128 stands for zero in the data rows.
The rows of a group are copies of one hidden pattern, each moved along and wrapped round at the ends. Groups are numbered from 0 in the order they first appear among the rows asked about.
The rows in order, each followed by its group:
[108 110 179 172 138 198 137 157 125 141 136  97  94 111  56 102] 0
[213  95 106 104 129 143 145 125 100 140 151 154  92 206 140 160] 1
[ 69  99 104 106 119 103 120  93 132 135 177  79 160 135 139 215] 1
[204 110 106 109 100 131 157  92 107 140 150 173  86 196 132 159] 1
[229  90  83 131 133 103 109 121  81 145 123 153 106 205 130 135] 1
[121 112 151 160 121 188 142 165 134 140 146  80  74  83  56  82] 0
[206 103 104 103 104 134 138 109  76 136 110 179 115 194 135 160] 1
[128 125 173 156 153 157 158 124 157 125 156  93  83  81  73  88] 0
[212  84  90 109 128 118 128 118  79 134 111 162  73 210 122 167] 1
[ 81 107 104 136 133 105  79 145 115 157  86 191 140 141 220 109] 1
[213  82  87 107 117 123 131 104  76 138 120 170  82 211 144 149] 1
[ 92  96 106 151 135 104  55 150 122 185 101 189 141 154 206  96] 1
[119 153 163 150 196 161 164 133 118 158 114  85 106  48  83 132] 0
[110  81 110 136 119 142  92  74 136 105 180 108 186 122 137 222] 1
[215 130  98 117 123 116 126  98  74 149  98 163 116 207 142 165] 1
[111 122 169 186 157 186 145 154 157 130 150 114  86  79  82  86] 0
[241  93  92 102 115 139 119 116 110 141 108 184 113 198 142 137] 1
[214 111  95 106 113 108 129  85  82 126 103 185  85 179 151 154] 1
[ 87 126 108 111 111 101  86 150 134 165 103 194 131 135 207  89] 1
[ 90 115 111 133 106  97  64 144 120 174 106 205 168 156 209  94] 1
[ 92 119 115 110 148  93  97 138 119 160 109 178 136 139 211  88] 1
[210 112  91 109  93 109 126 114  53 132 129 170 102 200 132 162] 1
[134 155 115 176 149 179 162 137 141  92  86  81  90  88 139 125] 0
[116 127 102 107 106 109  83 145 123 152 110 201 135 151 206  93] 1
[ 90  84 113 111 136 127 102  74 131 143 155 109 201 134 160 217] 1
[125 119 167 166 153 183 154 144 134 145 145  68  86  98  86  73] 0
[ 93  94 101 104 118 121 116  70 144 119 159 104 201 117 152 207] 1
[100 165 185 146 196 160 146 141 142 145  75  76  81  50  77 118] 0
[ 97  93 100 126 133 109  78 122 123 171 113 185 167 143 208  92] 1
[ 98 113 142  95 119  89  92 137 123 154  68 167 156 166 222 104] 1
[208  93  78 102 124 117 101  98  70 124 119 174  99 189 146 136] 1
[ 99  95 113  91 113 104  96  91 145 147 160  87 186 117 143 219] 1
[222  84  65 121  94 120 114 102  73 152 139 150 102 196 133 165] 1
[173 172 145 196 149 141 137 153 154 102  58  86  64 108 135 119] 0
[150 119 154 165 153 197 126 155 123 136 150 103  78  95  73  68] 0
[103  85  92 124 114 134  96  80 142 127 173  86 197 170 147 211] 1
[ 94  83 105 108 145 121 103  97 126 114 172 109 190 149 176 216] 1
[181 183 148 193 146 158 156 160 128  79  71  64  47  68 116 123] 0
[101  74 110 122 115 138  82  73 141 132 158  98 175 135 157 236] 1
[128 114 138 170 152 179 165 161 127 143 155 104  81  84  56  90] 0
[137 171 146 149 174 154 166 118 143 133  83 109 103  37 105 126] 0
[213  85  93  93 106 110 116 102  80 144 121 154  97 163 151 135] 1
[220 112 117 121 124 128 131 102  79 120 118 151  96 199 133 163] 1
[ 78  99 105 134 122  99  85 152 113 154  93 198 145 137 228  84] 1
[ 85 117 105 129 130  96  75 140 137 159  95 183 138 142 218  83] 1
[130 125 156 156 126 196 134 139 148 124 147 107  51  89  70  73] 0
[117 159 157 163 169 140 157 180 120 146  82  88  89  73  87 115] 0
[ 71 118  99 114 148  96  82 139 133 151  86 191 132 141 217  79] 1
[207 107  87 115 115 116 136 110  75 125 123 172 105 190 138 146] 1
[219  84 101 120  99 119 115  79  87 134 123 175  92 205 144 136] 1
[ 88  77 114 103 132 144 112  96 121 141 158  85 187 152 145 216] 1
[ 93 104 113  93 143  94  87 130 106 146 121 206 118 145 196 117] 1
[104  98 118 118 138 150 114  84 158 128 176  76 202 112 148 195] 1
[ 88 109 108 116 125  73  84 138 116 162  96 206 141 162 181  92] 1
[211  84  78 103 123 115 129 112  75 136 109 168 112 206 133 152] 1
[210  59  85 114 129 130 131 133  65 142 133 170 101 183 138 140] 1
[209  78  53 115 117 137 131 112  92 124 114 171  96 179 149 172] 1
[125 158 173 145 185 136 164 165 135 122  82  88  83  82  96 120] 0
[128 132 173 180 140 229 162 158 142 108 143  78  66  81  59  80] 0
[ 92 123 131 103 121 124  94 125 127 171  96 186 148 154 197  78] 1
[119 124 168 161 155 201 144 153 128 134 133  87  77 103  64 106] 0
[122 174 170 140 181 153 167 146 161 143  82  68  70  62  66 134] 0
[ 99 102 120 138 120  98  73 134 123 185  85 196 146 128 223 102] 1
[111 120 132 124 122 122  82 150 103 161 102 173 147 144 214  98] 1
[150 166 177 178 146 162 121 138 120 106  51  86  56  50 105  99] 0
[ 68 115  99 118 118 100  96 134 117 160 102 191 152 167 208  90] 1
[214  82  70 122 112 127 128 122  80 146 112 160  92 178 137 162] 1
[201  80 100  94 104 128 121 136  97 131 119 165  87 199 154 130] 1
[ 84  93 117 146 140  85  72 139 139 160  82 182 139 154 209 132] 1
[ 85  81 111  97 122 105 102  93 142 105 182  85 205 134 130 227] 1
[206 107  84 113 122 116 113 111  87 139 123 179  85 191 125 148] 1
[102 101  86 106 134 107  69 129  97 160 107 191 139 132 196  81] 1
[101 103 121 137 123 122  84 124 122 177 110 191 142 158 217  94] 1
[ 89 106 107 120 126  98  72 143 125 153  76 184 141 136 217 121] 1
[230  92  68 124  98 131 143 107  76 133 118 155 100 191 139 151] 1
[212  93  85 117 110 113 145 112  90 133 123 177  88 209 144 136] 1
[116 161 184 147 178 159 167 143 149 169  97 106  90  58  75 123] 0
[235  82  92  92 106 141 109  88 112 121 119 159  90 201 135 161] 1
[ 78 108 113 118 131  95  99 152 120 163 111 179 130 162 201 103] 1
[ 87 119 106 129  93 105  88 139 137 169  99 206 125 165 218  86] 1
[ 79 101 115 122  99 114 100 103 110 123 174  89 190 112 149 223] 1
[191 108 101  93 104 110 114  73  92 138 103 165  92 189 147 124] 1
[ 80 105 107 121 116 121  80 134 118 162  99 183 154 155 204  95] 1
[ 78 106 103 108 133 101  90 148 120 177  90 222 145 145 207  97] 1
[219  77  93 112 102 136 134 111 100 137 122 163  77 193 132 168] 1
[224  97  92 117 139 146 103 111  73 126 127 160  91 203 154 138] 1
[145 137 184 138 186 152 154 128 137 129  95  82  86  49  87 125] 0
[111 105  99 125 116 132 103  90 134 120 172  96 190 131 156 204] 1
[ 83 126 124 127 130  90  94 141 108 173  83 196 123 149 226  88] 1
[189  97  95 106 113 117 132  92  65 141 121 156  96 199 141 154] 1
[ 83 120 113  96 110 133  84  90 106 124 194  98 192 149 125 228] 1
[ 77  89 111 115 129 108  72 131 115 174 113 183 166 152 221  82] 1
[ 84 109 113 117 126 104  84 149 116 164  92 175 123 145 204  97] 1
[ 87 115  97 106 132 107  82 146 125 160  98 189 125 157 222  96] 1
[113 128 170 201 159 192 165 176 133 130 166 118  63  62  50  89] 0
[126 123 159 169 134 187 133 161 147 156 140  93  66  81  53  73] 0
[ 98  96  97  98 118 155 103  93 140 123 187  97 197 130 143 209] 1
[113 146 164 141 193 154 160 146 140 138 110  87  87  82  90 132] 0
[ 83 117 114 133 126  94 100 128 130 165  88 176 146 147 202 101] 1
[ 78 125 105 123 134 111  76 162 122 160  99 214 117 148 200 101] 1
[105 107  91 112 135 106  81 142  97 178  78 195 134 163 183 106] 1
[ 86 127 123 120 108 107 105 133 134 167  86 191 140 127 217 101] 1
[ 86  96 129 117 123 126 109  62 143 122 168  96 204 174 146 206] 1
[ 83  72 118 117 142 131  99  75 133 115 170  86 188 129 138 198] 1
[ 75 106 110 124 120 125  49 155 117 160 105 179 146 126 211  95] 1
[205  86  81 107 114 117 128  86  82 138 107 172  74 198 134 162] 1
[102 124 126 131 131 101  93 147 104 167  84 195 161 154 203 102] 1
[106  88 109 121 125 133 123  83 148  88 171 108 210 132 144 220] 1
[200 111  64 129 118 132 136 109  88 146 107 154  92 200 123 141] 1
[ 94  85 130 113 122 111  97 139 120 160 110 194 146 144 204 123] 1
[ 99  84  95 119 113 136 105  85 115 127 167 108 200 133 141 215] 1
[159 165 126 183 146 159 151 145 159 102  68  73  66  76 128 123] 0
[ 89  95 125 126 100 117  97  91 140 110 169  79 183 137 147 225] 1
[209  78  92 110  94 120 121  95  72 128 109 165 118 172 143 143] 1
[173 161 156 197 159 137 143 119 155  83  99  92  60  49 136 136] 0
[ 97 105 104 124 135 124  89 115 101 147 100 206 131 146 210  90] 1
[ 99  88 107 115 109 101 112  72 117 128 186 103 206 130 148 234] 1
[ 86 131 107 116 139 110  74 124 126 186  89 190 156 172 207  88] 1
